Each row is where one point has got to under a steady rotation. How many steps took it there?
The counts run from 0 to 564.
[115  82 147 110 132 143 144 152 104 128  90 128 112 156 142 156 120  90
 153 164 160  79 135  82 125 101 104 109 156  83 107 106 123 163 110 143
  91 120]
47
[148  90 112 103 165 131 202 151 101 106 128  96 101  92 143 129  96 120
 115 135 143 101 140  91 113 105 150 170 127 175 114 153 139 157 134 145
 134 103]
201
[148 114 181 130 111 112 148  83 140 125 121 119 137 177 147  95 108  76
 133 153 144 114  81 124 122 134  92 117 139 146 138 163 147 159 158 178
 107 106]
17
[161 110 124  82 135 129 129 151 100 119 144 142 131 143 140  95 137  50
 123 139 161  98 116 141  87 124 124 133 123 132 173 133 146 176 173 152
  97 111]
213
[126 111 128 172 136 123 107 114  95  58 134 120 155 114 101 102 101 145
 128 118  88 179 133 163 137 144 126 111 147  70 171 122 120 128 120  85
 132 125]
115
[126 115 150 134 120 149 110 164 129 106 102 103 176 129 132 171 123 144
 161 143 122 127 150 109 140 116 120 115 161  53 126  79 105  84  99  89
 112 104]
277
[102 140 147 122  99 160  92  92 124 177 130 146 133 172 119 134 141 124
 123 157 125 106 114 126 154 164 152  68 131 116  86 117 120 108 147 179
 165 111]
487
[116 121  75  84 155 136 104 199  92 157 154 135  93 144 133 159 152 135
 134 116 162 104 134 108 124 123 176  97 103 122 128 115 104 114 125 106
 141 160]
68
[122 140 105 128 158  99  93 171 123  96 181 120 154 131 139  94 138 138
 117  95 126 172 116 164 100 166 160 112 125 105 162 113 138  93 141  84
 119 149]
106
[ 95  91 107 122 121 143 139 151 154 144 141 130 115 153 164  93 129 132
 128 118 163  86  77 100  98 108  85  87 115 168 139 133 143 136 124 177
 116 164]
371
[133 179 132  90 121 140  96 137 145 160 156 125 171 134 137 152 152 160
 121 130 136 138 131 147 142 168 188 109 116 135 114 124 115  55 146 124
 159 100]
294
[117 120 160 165 148 100 125 117 145 112 153 105  92 179 105 154 113 147
 142 121  97 175 131 118 138 172 176 111 144  87  82 125 146  97 123  98
 132 139]
463
[165 102 107 108 130 127 115 123  80 118 141 156 103 145 108 104 133  75
 119 125 144 113 108 159 124 122 136 103  93 146 189 166 115 188 170 140
 132 131]
219
[183  94 144 143 153  83 166 159 131  80 134  77 149  99 141 157 110 142
 130 101 117 156 132 130 137 116 165 154 118 131 130 145 118 114 133  68
 126 108]
432
[ 97 134 140 161 112 135 104 110 172 124 162 107 156 169 142  82 109 161
 134 117 110 152  77 124 115 153  92  89 144 129 144 124 146  75 122 155
 138 146]
142
[151  84 167 155 144 130 175 116 134  90 144  82 106 144 126 116  85  88
 137 138  94 133 130  95  92 136 130 163 155 125 108 121 169 141 152 154
 124  96]
8
[145 166 152  99 102 134 104 120 147 151 116 124 208 119 149 155 148 161
 122 141 146 123 115 151 168 146 153 100 120 130 122 136  94  74 136 125
 148  85]
289
[136  87 124 127 128 111 148 156 183 105 151 145 128 111 156 106 157 138
 106  85 150 132  98 169  93 138 142 102  84 172 138 140 160 147 157 130
  99 150]
562
[108 121 126 141 146 111 118 174 147 116 130 101 136 151 141 171 120 187
 161 113 138 150 125 100 142 123 132 102 140  89 120 118 112  75  81  67
 108 155]
270
[121 135 100  69 138 125 111 171 117 175 132 156 114 149 149 162 166 136
 125 131 191  92 115 125 143 128 167  83  94 146 114 144 104 126 132 128
 126 147]
63
[ 99 131 146 148 105 196 124  72 141 116 114 144 101 157  76 142  92 171
 153 159  94 139 144 121 148 143 117 109 157  98 124 132 135 112 105 148
 146 108]
154
[127 176 118  96 127 145  91 147 137 159 170 117 158 139 128 143 146 158
 124 125 121 137 133 138 134 169 193 114 121 131 116 112 121  51 147 124
 167 106]
296
[179 117 177 137 114 100 103 144 136 102 145 102 188 152 139 121 141  70
 139 124 116 145 112 154 110 149 138 123 133  87 160 111 131 113 171 107
 107  94]
443
[101 111  93 101 120 189 110 143 120 128 121 174  74 161  98 139 123 137
 158 144 155  97 134 123 117 102  95  95 130 108 177 131 125 155 107 135
 101 155]
381
[ 91 120 109 145 150 150 121 105 101 103 174 125  83 163 112  59  92 110
 123 135 100 147 115 119  90 162 118 121 158 115 147 121 168 143 140 166
 140 142]
341
[142  83 126 126 123 113 159 145 177 104 138 143 136  97 155 108 152 139
  98  90 149 129  96 175 106 128 144 102  81 179 134 151 151 159 156 136
 107 139]
560
[118  98 165 177 147 108 135 123 133 108 144  86 103 167 114 146 104 136
 145 125  86 163 133  96 134 159 158 114 153  81  75 106 144 100 119 110
 142 131]
466
[115 174 137 113 154 129 137 101  94  84 132 106 169 122 131 100  81 152
 130 165 123 159 151 126 132 163 129 163 186  96 140 139 134 100 109 116
 123  83]
312
[135  97 127 144 105 132  80 147 144 147 134 150 119 160 106 173 165 142
 141 100 126 131 106 149 155 129 160  49  82 107 133 124  98 116 139 103
 146 159]
259
[107 146 172 115  96 149  93  90 136 167 118 146 155 179 131 131 144 111
 131 167 135 109 109 130 149 169 135  75 145 100  88 112 129 110 142 176
 140 101]
484
[116 125  77  77 154 133 103 195 101 164 155 140  95 147 136 159 158 133
 134 118 165 102 132 110 126 125 177  94 101 127 123 124 107 115 129 112
 136 156]
67
[175 111 170 133 145  71 150 160 149  86 137  79 181 124 163 134 123 110
 133 111 133 153 118 135 110 133 142 149 136 114 136 126 134 107 145  83
  95  99]
437
[145 125 158 127 123 144 151  78 112 112 126 119 161  94 125 103 116 119
  92 150 102 132 136 155 137 167 172 134 133 142  94 133 141 137 166 170
 168  60]
323
